Where one turn sends some rows of the set: a few examples, then the rows asked:
Z941: 14; -34; -12; 2; -5; 30; 17; -9; 13; -5; 57; 3; -37; -16; -2; 53; -6; 32; 5
Z402: 11; -10; -36; -31; -8; 31; 3; -5; -11; 19; 11; -3; -34; -35; -1; 44; -39; -15; -8
Z277: 17; -26; 29; 15; -3; 17; 18; 8; 39; 32; 12; -8; -24; -30; 6; 34; -16; -22; 4
Z949: 25; -15; 4; -42; -10; -9; 16; -1; 41; -11; 3; -16; 13; -22; -22; 16; 19; 20; -8
Z70: 24; -14; 2; -30; -2; -20; 10; -7; 42; -8; 11; -12; 11; -31; -22; 22; 22; 23; -3
Z814: 14; -26; 18; -15; 30; 24; 19; 16; 23; -6; 3; -45; -27; -24; -33; 8; -17; 7; 2
Z72: 21; -25; 19; 29; -2; -1; 18; 3; 42; -5; 33; -10; -8; -16; 2; 7; 16; 26; -43
Z925: 6; -13; -14; -26; -32; 29; -37; 16; 19; -20; 5; -11; -45; -7; 23; 19; -11; -18; -5
Z706: 23; -27; -17; 6; -9; 23; 15; -24; 19; 0; 57; -11; -27; -16; 13; 36; -10; 28; 14
Z173: 11; -23; -20; -13; -40; 17; -21; 45; 7; -17; 24; -2; 10; -4; -16; 41; -38; 15; -22
Z887: 22; -39; -22; 1; -3; 17; 27; -15; 9; -2; 61; -10; -22; -14; 8; 37; -16; 35; -13
Z212: 12; -7; 12; -11; 11; 32; -28; 12; 14; 11; 4; 12; -33; 9; -25; -23; -7; 1; -17
Z976: 61; -32; -46; -18; -1; 10; -1; 25; 37; -2; 37; 1; 3; -15; -10; 22; 0; 6; 6
Z994: 13; 15; 5; 3; 8; 18; -17; 31; 17; 14; -11; 2; -15; -41; -6; 7; -24; -16; -56
Z760: -5; 3; -32; -16; -10; 15; -7; 10; -9; -29; 43; 4; -21; -23; -27; 30; 8; 16; -54
Z942: -4; 0; -44; -3; -10; 10; 1; 14; -4; -15; 36; -4; -13; -3; -23; 21; 8; 26; -59
Z952: 25; -24; 26; 9; 9; 43; 11; 13; 30; 31; 11; -2; -16; -40; 13; 27; -19; -16; 6
Z462: 51; -33; -46; -13; 3; 11; -2; 31; 33; 7; 48; 0; 5; -11; -10; 36; 8; 4; -1
Z148: 13; -21; -16; -31; -39; 38; -27; 15; 20; -24; 0; -17; -33; -5; 16; 13; -11; -19; -5
Z137: 12; -29; 18; 25; -6; -17; 16; 23; 35; -18; 39; 7; -22; -18; -6; 8; 12; 20; -38
Z461: 22; -2; 5; -22; 4; 25; -24; 15; 21; 3; 2; 11; -33; 13; -19; -29; -13; 6; -13
Z996: 13; -17; -23; -14; -33; 24; -16; 52; 15; -16; 19; -3; 16; 4; -14; 33; -32; 24; -14
Z585: -1; -2; -49; -11; -12; 10; -5; 3; -6; -19; 28; 0; -19; -19; -10; 37; -5; 33; -54
Z458: 22; -13; 27; 20; -11; -4; 14; 21; 38; -21; 34; -13; -8; -23; -7; 4; 7; 22; -50
Z922: 15; -26; 4; -13; 27; 34; 15; 20; 23; -8; -5; -42; -18; -18; -32; 1; -16; 12; 12
Z393: 16; -14; 33; 14; 11; 22; 11; 8; 38; 23; 10; -16; -16; -42; 25; 16; -22; -9; -3
Z533: 14; 13; -29; -24; 0; 34; -12; -6; -1; 20; 22; 0; -36; -37; -11; 46; -32; -22; -6
Z337: -6; 20; -1; 11; 7; 0; -14; 37; 21; 10; 0; 0; -9; -36; -18; 9; -10; -26; -41
Z481: 4; 20; -7; -3; 7; 0; -17; 40; 20; 4; -14; 12; -18; -38; -6; 7; -5; -8; -51
Z728: 6; 2; -37; -31; 1; 41; -11; 2; -9; 22; 13; 7; -26; -36; 11; 38; -26; -17; -24

Z277 goes to Z137
Z393 goes to Z72
Where do these go?
Z212 goes to Z814
Z996 goes to Z148
Z402 goes to Z481

Where one turn sends some rows of the set: a few examples, then the rows asked:
Z30: -1; -42; 1; 18; 24; -1; 1; -5; -22; -9; -12; -17; 32; -20; 15
Z301: -10; -31; -3; -4; 13; -41; 18; -29; 9; 9; -24; -25; 8; -24; -1
Z291: 1; -40; 6; 22; 27; 6; 2; -6; -16; -2; -10; -21; 27; -25; 17
Z279: 39; -23; -2; -20; 32; -14; 39; -26; 6; -8; -17; -4; -3; -23; 30
Z954: -10; -16; -3; 0; 35; -39; 31; -30; -21; -2; -2; -2; -5; -14; 50
Z53: 41; 8; 24; 15; -10; -7; 37; -31; -8; -11; -16; 9; 18; 31; 16
Z678: -12; -43; 11; 13; 19; 19; 9; -13; -3; 4; -25; -12; -13; -16; 16
Z199: 25; -30; 5; -6; 42; -17; 31; -17; -30; 2; -9; 4; -6; -15; 41
Z999: 45; 33; 11; -3; -21; -15; 17; -12; -18; 7; -14; 4; -5; 20; -9
Z510: 34; 33; -4; 4; -22; -7; 7; 8; 9; 6; 20; -5; 18; 17; -1
Z505: 3; 34; -7; -19; 18; -18; 4; 2; -21; -10; 6; -4; -41; 12; 16
Z861: 8; 37; -13; 9; -23; 12; 0; 2; 5; 0; 11; 1; -5; 27; 10
Z158: 19; -9; -2; -1; 29; -3; 37; -26; 15; -27; -2; -19; 12; -29; 44
Z16: -14; -39; 20; 15; 17; 17; 13; -9; 0; -4; -22; -13; -16; -18; 13
Z818: 20; 34; 8; 3; -8; -11; 1; 7; -42; 10; 5; 5; -19; 18; 6
Z733: 21; 4; 6; -9; -17; -21; 18; -14; 22; -9; 16; 22; 35; 21; 35
Z352: -7; -35; -9; -11; 22; -8; -2; -20; 16; 4; -41; 9; 0; -16; 8
Z872: 31; 34; 18; 11; 16; -22; 29; -19; -35; -13; -12; -16; -15; 17; 1
Z802: -15; -13; -7; 4; 23; -6; 33; -34; 5; -21; -6; -5; -7; -14; 57
Z251: -11; -37; -9; -9; 17; -7; 4; -26; 19; 9; -39; 1; -5; -16; 10
Z701: 37; 21; 3; 0; -23; -12; 12; -2; -2; 23; 0; 13; -1; 32; -6
Z730: 1; 16; -8; -19; 4; -9; -5; 15; 2; -13; 33; 14; 2; 10; 41
Z323: 3; 32; -1; 1; -35; 2; 1; -5; 11; -5; 11; 17; 9; 20; 27
Z331: -1; 46; -9; 14; -15; -25; 4; -8; -9; 12; 8; -1; -6; 27; 2
Z88: -15; -35; 0; -3; 6; -41; 23; -28; 4; 0; -22; -25; 5; -18; -2
Z884: -7; 41; -3; -4; -18; -28; -5; 4; -14; 6; 20; 8; -6; 14; 20
Z691: -6; -14; 14; 10; 37; -28; 4; -4; 11; -1; -9; -21; 17; -42; 4
Z457: 39; 34; 12; 9; -29; -3; 14; -8; 3; -8; 4; 2; 28; 13; 8
Z228: 21; 30; 9; 24; -10; -10; 6; 2; -29; 21; 8; 7; 1; 32; 3
Z150: -7; -18; 9; 13; 34; -28; 5; -8; 5; 4; -4; -28; 22; -41; 8

Z323 goes to Z884
Z730 goes to Z505
Z30 goes to Z352
Where do these go?
Z701 goes to Z510
Z802 goes to Z954
Z291 goes to Z251

